50 stands for zero in the data rows.
Some points, one per row:
np.array([72, 30, 56, 51, 44, 48, 58, 53, 32, 58, 50, 48])
np.array([50, 90, 35, 54, 47, 57, 36, 41, 86, 40, 67, 54])
np.array([50, 36, 51, 50, 49, 50, 54, 49, 42, 58, 44, 50])
np.array([51, 65, 47, 50, 50, 51, 49, 45, 56, 43, 53, 49])
np.array([83, 0, 68, 77, 47, 44, 73, 92, 0, 99, 32, 54])
np.array([43, 42, 63, 47, 54, 42, 53, 65, 39, 71, 47, 53])
np.array([67, 29, 45, 49, 42, 53, 58, 45, 45, 48, 51, 50])
np.array([59, 44, 35, 54, 50, 53, 43, 54, 41, 63, 53, 50])
np.array([59, 8, 61, 62, 47, 47, 56, 61, 26, 87, 40, 50])
np.array([23, 50, 57, 40, 64, 42, 43, 49, 37, 63, 54, 51])
np.array([73, 19, 49, 62, 36, 47, 62, 49, 35, 68, 34, 49])
np.array([58, 49, 40, 53, 49, 56, 50, 47, 55, 49, 55, 50])
np.array([31, 85, 58, 34, 62, 46, 46, 39, 60, 28, 58, 51])
np.array([51, 40, 48, 57, 45, 52, 49, 56, 44, 56, 43, 49])
np.array([51, 54, 50, 47, 53, 49, 49, 51, 39, 50, 55, 46])
np.array([88, 51, 5, 59, 31, 63, 53, 33, 79, 16, 71, 52])
np.array([52, 44, 38, 53, 45, 55, 61, 43, 63, 52, 45, 55])
np.array([48, 54, 48, 49, 52, 53, 53, 51, 60, 40, 51, 48])
np.array([49, 47, 46, 53, 53, 52, 45, 56, 58, 51, 55, 50])
np.array([49, 54, 54, 44, 47, 51, 53, 44, 68, 19, 55, 52])
np.array([90, 38, 40, 58, 40, 60, 59, 52, 31, 39, 49, 47])
np.array([9, 99, 59, 42, 58, 49, 39, 47, 86, 35, 45, 49])
np.array([39, 73, 47, 46, 53, 50, 45, 49, 58, 44, 53, 51])
np.array([81, 31, 58, 54, 39, 51, 67, 51, 40, 65, 45, 52])
np.array([45, 57, 52, 47, 49, 55, 50, 50, 65, 38, 45, 49])
np.array([60, 41, 49, 49, 48, 55, 57, 47, 48, 58, 55, 51])
np.array([41, 84, 46, 46, 52, 52, 46, 38, 75, 23, 56, 49])
np.array([99, 19, 37, 75, 10, 54, 96, 48, 45, 79, 41, 52])
np.array([6, 89, 56, 29, 68, 45, 35, 31, 69, 14, 48, 46])
np.array([57, 36, 46, 50, 47, 50, 59, 55, 19, 51, 47, 46])
np.array([26, 77, 53, 44, 57, 51, 47, 49, 72, 38, 48, 51])
np.array([30, 84, 56, 46, 53, 55, 55, 51, 85, 48, 49, 55])
np.array([55, 37, 40, 50, 51, 50, 51, 43, 42, 59, 46, 49])
np.array([51, 53, 36, 56, 51, 45, 39, 54, 40, 59, 57, 49])
np.array([99, 31, 35, 66, 25, 52, 66, 56, 40, 75, 46, 48])
np.array([89, 26, 60, 54, 35, 51, 72, 51, 37, 68, 43, 52])
np.array([45, 80, 53, 44, 49, 50, 44, 45, 65, 29, 55, 51])
np.array([6, 91, 55, 30, 67, 47, 35, 33, 69, 14, 50, 46])
np.array([0, 99, 60, 34, 66, 48, 33, 41, 76, 0, 38, 52])
np.array([64, 34, 56, 52, 50, 49, 55, 57, 29, 51, 45, 47])
np.array([29, 13, 82, 55, 58, 40, 53, 71, 4, 94, 32, 51])
np.array([73, 23, 50, 59, 41, 52, 63, 48, 30, 67, 42, 47])
np.array([54, 51, 41, 48, 51, 48, 56, 42, 31, 64, 49, 47])
np.array([45, 75, 45, 51, 49, 58, 46, 40, 75, 36, 55, 48])
np.array([17, 35, 76, 39, 64, 41, 48, 52, 44, 52, 46, 50])
np.array([36, 64, 55, 43, 53, 50, 47, 40, 63, 29, 51, 50])
np.array([69, 60, 37, 50, 44, 57, 51, 55, 49, 24, 57, 48])
np.array([47, 31, 70, 47, 50, 42, 56, 57, 40, 43, 47, 47])
np.array([25, 48, 62, 43, 61, 47, 43, 63, 50, 77, 50, 50])
np.array([55, 40, 39, 53, 48, 54, 53, 48, 62, 53, 51, 53])
np.array([55, 45, 42, 48, 51, 49, 49, 51, 36, 59, 56, 49])
np.array([62, 41, 37, 55, 43, 55, 61, 43, 59, 52, 47, 54])
np.array([55, 44, 42, 50, 50, 49, 50, 47, 38, 52, 53, 54])
np.array([50, 47, 46, 51, 51, 54, 51, 51, 50, 55, 52, 50])
np.array([62, 38, 47, 52, 48, 51, 48, 48, 37, 54, 48, 48])
np.array([52, 57, 46, 50, 52, 55, 52, 59, 51, 47, 55, 52])
np.array([57, 38, 58, 53, 50, 48, 45, 55, 41, 52, 50, 48])
np.array([50, 60, 40, 48, 53, 50, 49, 51, 46, 60, 58, 51])
np.array([67, 35, 52, 54, 48, 51, 53, 54, 32, 58, 51, 50])
np.array([44, 53, 54, 48, 54, 49, 47, 49, 41, 60, 53, 49])
np.array([55, 33, 51, 53, 49, 55, 57, 66, 52, 51, 50, 49])
np.array([59, 42, 46, 46, 49, 54, 55, 50, 48, 57, 55, 52])
np.array([65, 70, 11, 51, 39, 64, 54, 25, 95, 9, 67, 50])
np.array([56, 8, 68, 65, 45, 43, 58, 75, 14, 78, 32, 51])
np.array([69, 45, 54, 60, 37, 53, 61, 57, 63, 81, 52, 53])
np.array([70, 27, 40, 58, 40, 47, 58, 55, 31, 59, 39, 50])
np.array([24, 71, 49, 44, 64, 51, 41, 45, 57, 30, 47, 47])
np.array([62, 36, 57, 57, 51, 50, 45, 59, 37, 53, 47, 46])
np.array([41, 37, 53, 51, 56, 44, 49, 51, 54, 60, 46, 50])
np.array([54, 60, 32, 56, 45, 57, 41, 44, 64, 53, 62, 52])
np.array([55, 49, 50, 55, 48, 54, 51, 57, 52, 62, 47, 49])
np.array([7, 86, 56, 38, 64, 47, 35, 41, 79, 22, 48, 53])
np.array([0, 99, 49, 37, 56, 47, 38, 44, 99, 24, 66, 54])
np.array([43, 61, 41, 47, 54, 55, 51, 52, 71, 31, 57, 50])
np.array([52, 47, 45, 47, 50, 51, 47, 42, 47, 53, 54, 46])
np.array([48, 75, 41, 45, 53, 47, 40, 36, 65, 29, 65, 48])
np.array([42, 68, 48, 49, 54, 50, 44, 46, 54, 52, 57, 51])
np.array([18, 89, 51, 43, 57, 52, 39, 48, 82, 49, 52, 53])
np.array([69, 34, 52, 53, 44, 47, 57, 49, 39, 56, 44, 48])
np.array([62, 42, 46, 52, 45, 49, 53, 43, 42, 60, 46, 52])
np.array([49, 61, 28, 49, 48, 53, 50, 49, 58, 59, 59, 53])
np.array([45, 51, 33, 51, 48, 53, 52, 49, 51, 57, 48, 49])
np.array([29, 92, 38, 46, 56, 52, 37, 39, 69, 19, 59, 54])
np.array([52, 44, 63, 48, 53, 44, 46, 48, 32, 64, 57, 50])
np.array([25, 71, 50, 44, 61, 45, 37, 51, 45, 52, 54, 50])
np.array([55, 45, 47, 50, 50, 47, 47, 46, 37, 54, 49, 50])
np.array([64, 31, 38, 49, 42, 54, 54, 42, 47, 51, 53, 51])
np.array([38, 69, 47, 48, 55, 51, 45, 46, 67, 41, 53, 53])
np.array([0, 64, 57, 39, 76, 42, 27, 45, 38, 42, 41, 47])
np.array([92, 14, 53, 67, 33, 50, 70, 74, 0, 75, 39, 49])
np.array([41, 55, 50, 49, 54, 50, 46, 48, 55, 46, 51, 46])
np.array([69, 48, 23, 57, 37, 60, 60, 40, 68, 46, 53, 52])
np.array([51, 42, 53, 54, 50, 51, 47, 55, 30, 48, 50, 46])
np.array([44, 46, 36, 52, 54, 54, 45, 50, 63, 54, 54, 50])
np.array([47, 38, 50, 48, 52, 47, 49, 49, 49, 57, 51, 52])
np.array([58, 25, 47, 57, 48, 48, 49, 60, 33, 55, 43, 50])
10 more points follow, each with its number after it:
np.array([51, 54, 31, 50, 49, 51, 52, 52, 52, 63, 56, 52]) 0
np.array([99, 0, 66, 72, 20, 51, 77, 67, 24, 99, 45, 47]) 1
np.array([43, 35, 75, 48, 54, 43, 55, 69, 34, 73, 34, 50]) 2
np.array([54, 45, 38, 57, 49, 47, 45, 56, 36, 60, 53, 49]) 3
np.array([44, 22, 58, 60, 51, 43, 55, 63, 0, 82, 24, 52]) 4
np.array([58, 43, 48, 58, 45, 53, 55, 59, 31, 48, 44, 51]) 5
np.array([57, 36, 46, 52, 50, 48, 50, 51, 27, 54, 45, 51]) 6
np.array([29, 32, 72, 46, 55, 39, 54, 57, 37, 66, 38, 52]) 7
np.array([51, 41, 51, 47, 51, 53, 55, 51, 49, 51, 51, 49]) 8
np.array([88, 8, 53, 68, 40, 54, 63, 70, 7, 95, 46, 50]) 9
Which two of these numbered points are nearest to each point below, looking only along the 2 directions in which the first points spread most? Their numbers follow each, nearest first.
np.array([62, 38, 53, 56, 46, 49, 51, 53, 42, 57, 50, 47]) > 5 3
np.array([73, 38, 41, 54, 40, 54, 61, 48, 79, 20, 46, 53]) > 0 8
np.array([77, 39, 31, 58, 44, 58, 55, 57, 33, 57, 46, 47]) > 5 6
np.array([40, 28, 71, 50, 49, 39, 64, 54, 14, 65, 33, 53]) > 2 4
np.array([33, 38, 74, 41, 55, 41, 54, 59, 38, 70, 51, 51]) > 7 2
np.array([49, 60, 50, 50, 49, 50, 49, 52, 47, 69, 55, 53]) > 8 3
np.array([48, 39, 60, 46, 54, 44, 49, 56, 20, 70, 46, 47]) > 2 7
np.array([58, 49, 48, 55, 44, 51, 51, 59, 28, 67, 49, 53]) > 6 5
np.array([65, 31, 71, 51, 45, 45, 55, 49, 31, 57, 51, 48]) > 6 5
np.array([49, 50, 42, 52, 51, 51, 46, 43, 40, 62, 52, 53]) > 8 3
np.array([76, 13, 56, 71, 41, 53, 60, 72, 33, 99, 40, 51]) > 9 1
np.array([65, 58, 31, 53, 45, 59, 47, 48, 48, 41, 61, 48]) > 0 8
np.array([43, 32, 51, 57, 51, 45, 54, 57, 5, 74, 32, 52]) > 2 4
np.array([55, 52, 53, 46, 50, 49, 51, 50, 39, 51, 58, 49]) > 8 3
np.array([72, 0, 60, 68, 42, 43, 72, 81, 0, 76, 26, 49]) > 9 1
np.array([99, 0, 43, 88, 18, 56, 88, 87, 0, 99, 37, 44]) > 1 9
np.array([48, 25, 66, 61, 50, 48, 58, 68, 0, 77, 26, 50]) > 4 2
np.array([53, 26, 73, 56, 47, 40, 52, 62, 19, 66, 43, 50]) > 2 4
np.array([70, 60, 11, 52, 37, 64, 57, 27, 89, 12, 65, 50]) > 0 8
np.array([56, 36, 48, 52, 51, 50, 49, 54, 44, 51, 49, 50]) > 3 5
np.array([76, 0, 57, 79, 38, 46, 67, 80, 0, 99, 32, 55]) > 9 1
np.array([99, 0, 39, 99, 9, 58, 97, 97, 0, 99, 33, 43]) > 1 9
np.array([81, 5, 45, 66, 40, 53, 62, 64, 24, 99, 49, 47]) > 9 1
np.array([48, 42, 46, 52, 50, 53, 45, 48, 48, 50, 42, 49]) > 8 0
np.array([42, 27, 89, 48, 47, 40, 60, 56, 28, 47, 42, 49]) > 2 7
np.array([49, 39, 37, 55, 54, 52, 41, 49, 36, 61, 54, 49]) > 3 5
np.array([99, 0, 42, 83, 27, 52, 67, 72, 7, 99, 43, 51]) > 1 9
np.array([42, 9, 72, 59, 56, 35, 45, 68, 0, 94, 38, 49]) > 4 2
np.array([70, 25, 41, 64, 42, 52, 56, 60, 6, 77, 44, 52]) > 9 6
np.array([99, 0, 54, 74, 21, 56, 85, 61, 0, 99, 53, 49]) > 1 9
np.array([86, 52, 18, 60, 39, 60, 50, 36, 54, 20, 61, 48]) > 0 8
np.array([57, 55, 31, 54, 49, 51, 47, 43, 56, 36, 53, 50]) > 0 8
np.array([74, 49, 22, 53, 42, 57, 47, 30, 61, 32, 64, 49]) > 0 8
np.array([66, 41, 49, 58, 39, 52, 60, 61, 54, 75, 47, 51]) > 5 6
np.array([58, 36, 60, 53, 51, 48, 52, 62, 23, 54, 41, 47]) > 6 5
np.array([43, 19, 49, 62, 49, 50, 58, 66, 23, 70, 38, 55]) > 2 4
np.array([84, 10, 67, 62, 40, 52, 55, 63, 28, 78, 43, 47]) > 9 1
np.array([49, 49, 50, 48, 49, 54, 55, 55, 50, 57, 54, 49]) > 8 0
np.array([25, 50, 74, 44, 60, 44, 46, 58, 39, 56, 38, 50]) > 7 2
np.array([52, 47, 42, 53, 52, 48, 46, 47, 43, 54, 51, 49]) > 8 0
np.array([98, 11, 45, 72, 28, 51, 75, 67, 9, 96, 42, 50]) > 1 9
np.array([54, 49, 49, 53, 50, 51, 44, 58, 48, 58, 53, 51]) > 8 3
np.array([53, 42, 58, 44, 49, 54, 55, 49, 45, 46, 57, 48]) > 8 3
np.array([98, 5, 43, 77, 27, 52, 71, 70, 0, 99, 35, 52]) > 1 9
np.array([77, 5, 47, 66, 41, 53, 62, 67, 30, 99, 48, 47]) > 9 1
np.array([56, 39, 51, 51, 50, 50, 50, 53, 44, 56, 51, 48]) > 3 5
np.array([78, 28, 34, 51, 44, 52, 55, 41, 35, 53, 53, 50]) > 5 3
np.array([59, 59, 42, 52, 45, 55, 55, 49, 62, 31, 48, 52]) > 0 8
np.array([63, 56, 24, 53, 42, 57, 57, 41, 66, 27, 53, 49]) > 0 8
np.array([56, 29, 55, 54, 51, 49, 54, 57, 40, 61, 46, 48]) > 6 5
np.array([56, 6, 64, 63, 45, 45, 62, 71, 24, 83, 38, 54]) > 4 9
np.array([43, 61, 18, 53, 45, 56, 54, 42, 84, 56, 56, 51]) > 0 8
np.array([70, 32, 43, 57, 46, 51, 62, 50, 38, 48, 38, 50]) > 5 6
np.array([54, 2, 64, 59, 51, 43, 63, 69, 0, 98, 37, 52]) > 4 9
np.array([36, 43, 74, 45, 57, 37, 46, 56, 26, 68, 46, 53]) > 7 2
np.array([0, 72, 56, 38, 71, 41, 49, 61, 46, 57, 40, 55]) > 7 2
np.array([52, 50, 49, 54, 50, 51, 41, 62, 51, 59, 56, 50]) > 8 3
np.array([32, 45, 69, 43, 62, 46, 51, 64, 30, 68, 47, 54]) > 7 2
np.array([55, 41, 46, 55, 49, 53, 54, 57, 24, 55, 41, 49]) > 6 5
np.array([60, 41, 56, 56, 47, 53, 58, 57, 15, 49, 41, 47]) > 6 5
np.array([52, 45, 48, 49, 50, 50, 47, 49, 46, 56, 52, 50]) > 8 3
np.array([60, 51, 45, 54, 48, 52, 51, 54, 40, 60, 51, 48]) > 3 5
np.array([58, 38, 53, 45, 49, 50, 58, 53, 42, 50, 50, 49]) > 3 5
np.array([49, 21, 56, 59, 45, 46, 66, 61, 20, 88, 35, 50]) > 4 2
np.array([51, 40, 54, 47, 50, 51, 59, 49, 48, 42, 47, 49]) > 8 0
np.array([59, 38, 47, 51, 48, 53, 58, 46, 37, 59, 44, 50]) > 5 6
np.array([99, 0, 45, 91, 22, 52, 70, 81, 0, 99, 39, 50]) > 1 9
np.array([62, 39, 46, 54, 50, 48, 48, 55, 36, 56, 52, 50]) > 5 3
np.array([83, 0, 68, 78, 47, 43, 70, 90, 0, 99, 31, 54]) > 9 1
np.array([55, 48, 41, 56, 52, 51, 50, 46, 41, 67, 49, 52]) > 3 5
np.array([99, 7, 40, 75, 26, 52, 76, 70, 36, 99, 50, 50]) > 1 9
np.array([22, 50, 51, 46, 56, 42, 54, 54, 19, 73, 32, 55]) > 7 2
np.array([68, 41, 59, 49, 48, 50, 55, 45, 37, 58, 52, 51]) > 5 6
np.array([51, 50, 47, 55, 51, 51, 42, 61, 50, 60, 54, 50]) > 8 3
np.array([66, 51, 28, 56, 43, 58, 50, 38, 68, 40, 60, 51]) > 0 8
np.array([54, 43, 54, 48, 50, 51, 49, 53, 49, 51, 56, 51]) > 8 3
np.array([59, 13, 64, 56, 46, 45, 63, 60, 14, 55, 36, 50]) > 4 2
np.array([54, 42, 51, 49, 49, 49, 47, 49, 46, 53, 52, 50]) > 8 3
np.array([64, 31, 54, 53, 46, 45, 49, 48, 36, 48, 50, 50]) > 5 6
np.array([56, 41, 52, 52, 50, 51, 50, 49, 43, 59, 50, 50]) > 3 5
np.array([61, 37, 33, 47, 40, 56, 53, 40, 73, 27, 50, 48]) > 0 8
np.array([84, 23, 32, 52, 42, 51, 54, 40, 32, 53, 53, 49]) > 5 6
np.array([41, 35, 76, 47, 54, 42, 55, 68, 34, 73, 36, 51]) > 2 7
np.array([23, 44, 77, 40, 65, 43, 50, 66, 27, 72, 45, 54]) > 7 2
np.array([46, 20, 64, 58, 53, 40, 46, 61, 11, 78, 40, 50]) > 4 2
np.array([67, 0, 62, 69, 43, 45, 59, 65, 19, 99, 38, 51]) > 9 4
np.array([0, 65, 70, 29, 71, 41, 33, 52, 60, 57, 51, 49]) > 7 8
np.array([30, 29, 79, 48, 51, 35, 60, 64, 23, 67, 35, 55]) > 2 7
np.array([49, 53, 37, 55, 45, 57, 57, 52, 64, 66, 49, 53]) > 0 8
np.array([71, 54, 39, 51, 44, 57, 50, 58, 43, 28, 54, 48]) > 0 8
np.array([34, 26, 77, 51, 53, 40, 52, 62, 37, 66, 39, 49]) > 2 7
np.array([0, 48, 64, 38, 72, 41, 38, 42, 49, 81, 40, 48]) > 7 2
np.array([61, 33, 59, 51, 49, 45, 61, 62, 25, 56, 49, 47]) > 6 5
np.array([55, 17, 63, 54, 52, 43, 50, 65, 30, 75, 51, 48]) > 2 4
np.array([97, 2, 51, 69, 29, 54, 74, 70, 23, 86, 45, 47]) > 1 9
np.array([20, 46, 71, 40, 63, 43, 46, 52, 49, 48, 48, 50]) > 7 8
np.array([77, 9, 56, 63, 42, 55, 55, 46, 13, 69, 41, 49]) > 9 1
np.array([0, 62, 65, 42, 71, 38, 47, 70, 30, 68, 33, 55]) > 7 2
np.array([58, 63, 26, 52, 47, 61, 44, 33, 80, 32, 66, 50]) > 0 8
np.array([59, 28, 66, 49, 47, 36, 54, 38, 8, 61, 49, 47]) > 2 6
np.array([56, 42, 49, 51, 49, 50, 48, 45, 41, 58, 47, 48]) > 3 5
np.array([20, 41, 75, 43, 57, 39, 52, 55, 44, 56, 38, 52]) > 7 2
np.array([64, 29, 60, 54, 46, 49, 49, 45, 50, 55, 50, 50]) > 5 3
np.array([1, 54, 63, 40, 66, 42, 41, 56, 66, 56, 43, 55]) > 7 8
np.array([75, 66, 1, 53, 34, 67, 57, 21, 99, 1, 72, 50]) > 0 8
np.array([49, 45, 48, 46, 51, 46, 46, 36, 44, 56, 51, 49]) > 8 0
np.array([6, 60, 46, 38, 69, 45, 38, 56, 49, 64, 51, 50]) > 7 8
np.array([62, 11, 61, 59, 48, 50, 62, 70, 19, 79, 42, 53]) > 4 9
np.array([99, 0, 49, 78, 27, 50, 76, 75, 0, 99, 37, 50]) > 1 9
np.array([53, 30, 46, 58, 50, 49, 54, 55, 38, 59, 40, 52]) > 6 5
np.array([78, 10, 54, 63, 48, 54, 56, 70, 31, 74, 53, 47]) > 9 6
np.array([81, 14, 57, 60, 44, 53, 61, 55, 11, 65, 45, 51]) > 9 1
np.array([55, 4, 55, 68, 44, 45, 61, 69, 1, 89, 31, 51]) > 4 9
np.array([52, 39, 40, 48, 49, 54, 56, 50, 55, 40, 47, 51]) > 0 8
np.array([57, 7, 57, 69, 45, 48, 63, 78, 0, 85, 28, 52]) > 4 9
np.array([52, 38, 48, 51, 48, 48, 50, 52, 49, 63, 50, 52]) > 3 5
np.array([51, 65, 25, 53, 46, 55, 49, 37, 70, 33, 57, 52]) > 0 8
np.array([99, 0, 55, 83, 27, 52, 80, 79, 0, 99, 34, 48]) > 1 9
np.array([99, 0, 62, 82, 21, 59, 83, 81, 0, 99, 45, 43]) > 1 9
np.array([67, 21, 56, 51, 43, 46, 56, 37, 44, 52, 50, 47]) > 5 6
np.array([64, 28, 51, 48, 47, 51, 60, 47, 35, 44, 52, 47]) > 5 3
np.array([56, 42, 45, 48, 46, 47, 45, 40, 48, 40, 57, 52]) > 0 8
np.array([57, 33, 56, 52, 50, 51, 47, 59, 46, 47, 51, 47]) > 3 5
np.array([56, 43, 49, 52, 49, 50, 47, 46, 42, 58, 48, 48]) > 3 8
np.array([68, 78, 27, 45, 44, 64, 52, 25, 99, 0, 73, 44]) > 0 8
np.array([50, 71, 32, 49, 45, 52, 45, 33, 71, 30, 54, 50]) > 0 8
np.array([56, 96, 24, 49, 40, 67, 39, 26, 99, 13, 80, 49]) > 0 8
np.array([53, 39, 44, 52, 49, 54, 51, 55, 39, 55, 48, 51]) > 3 5
np.array([99, 0, 70, 72, 44, 45, 59, 76, 0, 92, 40, 47]) > 9 1
np.array([6, 59, 65, 32, 66, 43, 38, 52, 57, 53, 52, 49]) > 7 8
np.array([53, 48, 49, 54, 50, 50, 41, 47, 38, 70, 51, 50]) > 3 5
np.array([55, 10, 60, 58, 46, 43, 62, 63, 9, 54, 33, 50]) > 4 2
np.array([23, 25, 99, 47, 61, 36, 53, 82, 9, 87, 32, 46]) > 4 2
np.array([8, 60, 59, 40, 71, 42, 33, 45, 39, 40, 42, 48]) > 7 8
np.array([99, 0, 71, 88, 15, 57, 98, 93, 0, 99, 28, 43]) > 1 9
np.array([60, 46, 53, 49, 50, 50, 51, 57, 37, 49, 50, 50]) > 3 8
np.array([54, 38, 45, 51, 51, 50, 47, 54, 43, 52, 50, 49]) > 3 8
np.array([69, 76, 20, 56, 37, 61, 44, 29, 85, 14, 58, 48]) > 0 8
np.array([55, 44, 45, 49, 50, 50, 59, 54, 33, 53, 49, 49]) > 3 5
np.array([56, 37, 55, 49, 50, 53, 51, 49, 43, 54, 49, 49]) > 3 5
np.array([57, 42, 55, 49, 51, 48, 53, 51, 39, 37, 49, 49]) > 8 3
np.array([99, 23, 40, 71, 17, 53, 88, 48, 43, 75, 41, 52]) > 1 9
np.array([78, 38, 46, 54, 42, 54, 61, 54, 40, 52, 48, 49]) > 5 3
np.array([49, 40, 64, 47, 52, 42, 47, 56, 30, 64, 49, 47]) > 2 7
np.array([98, 3, 44, 72, 38, 60, 73, 68, 25, 99, 53, 49]) > 1 9
np.array([89, 0, 42, 69, 43, 51, 54, 61, 17, 96, 52, 49]) > 9 1
np.array([56, 46, 35, 54, 50, 58, 55, 55, 56, 50, 48, 49]) > 0 8
np.array([99, 0, 63, 76, 26, 56, 78, 75, 0, 99, 45, 44]) > 1 9
np.array([51, 47, 46, 52, 48, 48, 53, 53, 44, 54, 49, 52]) > 8 3
np.array([95, 6, 44, 74, 31, 54, 67, 74, 0, 99, 39, 48]) > 1 9
np.array([53, 51, 54, 47, 51, 47, 48, 47, 40, 50, 54, 52]) > 8 3
np.array([65, 39, 52, 56, 47, 51, 49, 60, 42, 58, 48, 50]) > 5 6
np.array([39, 44, 52, 51, 56, 45, 47, 51, 54, 57, 47, 51]) > 8 3
np.array([61, 89, 27, 41, 48, 63, 40, 24, 99, 6, 74, 48]) > 0 8
np.array([58, 43, 47, 52, 51, 52, 52, 61, 36, 52, 53, 50]) > 3 5
np.array([80, 53, 13, 58, 36, 60, 51, 38, 75, 24, 67, 51]) > 0 8
np.array([55, 83, 42, 46, 45, 59, 51, 33, 93, 16, 64, 52]) > 0 8
np.array([39, 53, 48, 47, 52, 46, 50, 44, 41, 59, 50, 54]) > 8 3
np.array([31, 26, 76, 43, 54, 41, 54, 56, 47, 67, 40, 51]) > 7 2
np.array([52, 47, 42, 51, 49, 58, 53, 60, 69, 38, 50, 49]) > 0 8
np.array([67, 27, 59, 56, 44, 54, 58, 60, 51, 52, 42, 50]) > 5 6
np.array([53, 49, 53, 51, 50, 56, 52, 61, 53, 52, 50, 54]) > 8 0
np.array([53, 0, 58, 66, 44, 47, 64, 71, 4, 87, 30, 51]) > 4 9
np.array([38, 28, 67, 46, 53, 43, 59, 57, 45, 69, 47, 54]) > 2 7
np.array([67, 57, 25, 50, 45, 57, 46, 31, 59, 30, 65, 48]) > 0 8
np.array([39, 41, 55, 53, 53, 47, 44, 53, 55, 48, 40, 50]) > 8 3
np.array([57, 45, 55, 50, 48, 45, 55, 53, 29, 67, 47, 51]) > 6 5
np.array([46, 34, 67, 51, 49, 40, 56, 52, 28, 51, 39, 51]) > 2 6
np.array([52, 85, 22, 51, 47, 62, 43, 40, 99, 21, 75, 51]) > 0 8
np.array([50, 41, 47, 50, 49, 52, 45, 46, 48, 57, 48, 48]) > 8 3
np.array([73, 7, 69, 62, 43, 48, 70, 69, 12, 72, 37, 47]) > 9 4
np.array([36, 47, 55, 44, 58, 43, 42, 61, 31, 73, 43, 51]) > 7 2
np.array([70, 5, 55, 59, 46, 50, 64, 60, 12, 58, 40, 52]) > 9 4
np.array([42, 46, 51, 51, 55, 50, 46, 50, 48, 54, 46, 47]) > 8 3
np.array([80, 27, 44, 53, 42, 54, 67, 50, 42, 43, 47, 48]) > 5 3
np.array([27, 49, 52, 46, 55, 45, 53, 55, 26, 69, 37, 53]) > 7 2
np.array([39, 54, 43, 45, 55, 47, 40, 41, 34, 64, 60, 49]) > 8 3
np.array([55, 52, 49, 54, 46, 51, 50, 58, 36, 63, 51, 53]) > 3 5
np.array([89, 24, 54, 60, 33, 51, 73, 62, 21, 73, 47, 51]) > 9 1
np.array([25, 34, 88, 49, 59, 39, 47, 71, 9, 77, 28, 52]) > 2 7
np.array([1, 70, 61, 35, 67, 44, 33, 54, 60, 45, 50, 53]) > 7 8
np.array([73, 47, 49, 60, 37, 48, 60, 56, 50, 73, 48, 49]) > 5 3
np.array([58, 36, 39, 50, 51, 48, 52, 40, 36, 64, 46, 49]) > 5 3
np.array([51, 38, 53, 49, 52, 45, 50, 52, 46, 45, 53, 50]) > 8 3
np.array([71, 19, 65, 54, 43, 40, 57, 45, 5, 69, 48, 47]) > 4 9
np.array([83, 5, 47, 64, 39, 55, 64, 59, 33, 95, 48, 47]) > 9 1
np.array([22, 39, 71, 47, 61, 31, 46, 63, 31, 88, 35, 57]) > 7 2
np.array([31, 41, 79, 43, 59, 36, 46, 61, 21, 75, 44, 54]) > 7 2
np.array([58, 42, 57, 55, 48, 52, 56, 58, 19, 50, 42, 47]) > 6 5
np.array([58, 0, 66, 73, 44, 46, 68, 87, 0, 97, 17, 52]) > 4 9
np.array([87, 12, 72, 52, 41, 47, 67, 54, 25, 58, 46, 46]) > 9 6
np.array([97, 11, 44, 70, 30, 49, 72, 68, 33, 96, 48, 51]) > 1 9
np.array([29, 23, 77, 52, 57, 42, 50, 68, 15, 85, 36, 51]) > 4 2
np.array([62, 42, 60, 57, 47, 53, 58, 60, 11, 49, 39, 45]) > 6 5
np.array([72, 35, 48, 56, 47, 51, 56, 49, 30, 49, 49, 48]) > 5 6
np.array([84, 3, 47, 64, 40, 56, 64, 60, 33, 98, 49, 47]) > 9 1
np.array([54, 44, 40, 54, 51, 53, 43, 46, 53, 44, 57, 49]) > 0 8
np.array([62, 42, 50, 53, 49, 52, 51, 52, 42, 52, 52, 50]) > 3 5
np.array([84, 17, 47, 68, 40, 53, 52, 67, 36, 99, 56, 47]) > 9 1
np.array([66, 32, 57, 49, 45, 53, 63, 41, 44, 55, 47, 49]) > 5 3
np.array([24, 27, 79, 45, 55, 36, 55, 60, 36, 70, 35, 52]) > 7 2
np.array([64, 45, 29, 56, 39, 58, 58, 42, 60, 49, 51, 52]) > 0 8
np.array([97, 0, 52, 73, 37, 56, 67, 77, 0, 99, 45, 49]) > 1 9
np.array([64, 36, 43, 53, 49, 51, 55, 57, 35, 48, 50, 48]) > 5 3
np.array([59, 31, 51, 53, 50, 48, 48, 50, 44, 53, 43, 50]) > 5 3
np.array([50, 86, 39, 43, 51, 56, 39, 29, 99, 4, 67, 48]) > 0 8
np.array([57, 41, 44, 49, 50, 48, 49, 45, 34, 56, 51, 48]) > 3 5
np.array([56, 47, 37, 53, 43, 49, 58, 45, 47, 64, 44, 51]) > 3 5
np.array([99, 7, 60, 66, 17, 52, 91, 52, 27, 80, 44, 48]) > 1 9
np.array([66, 37, 45, 57, 44, 50, 49, 58, 46, 73, 55, 52]) > 5 6
np.array([48, 42, 37, 48, 50, 52, 54, 46, 70, 30, 45, 53]) > 0 8
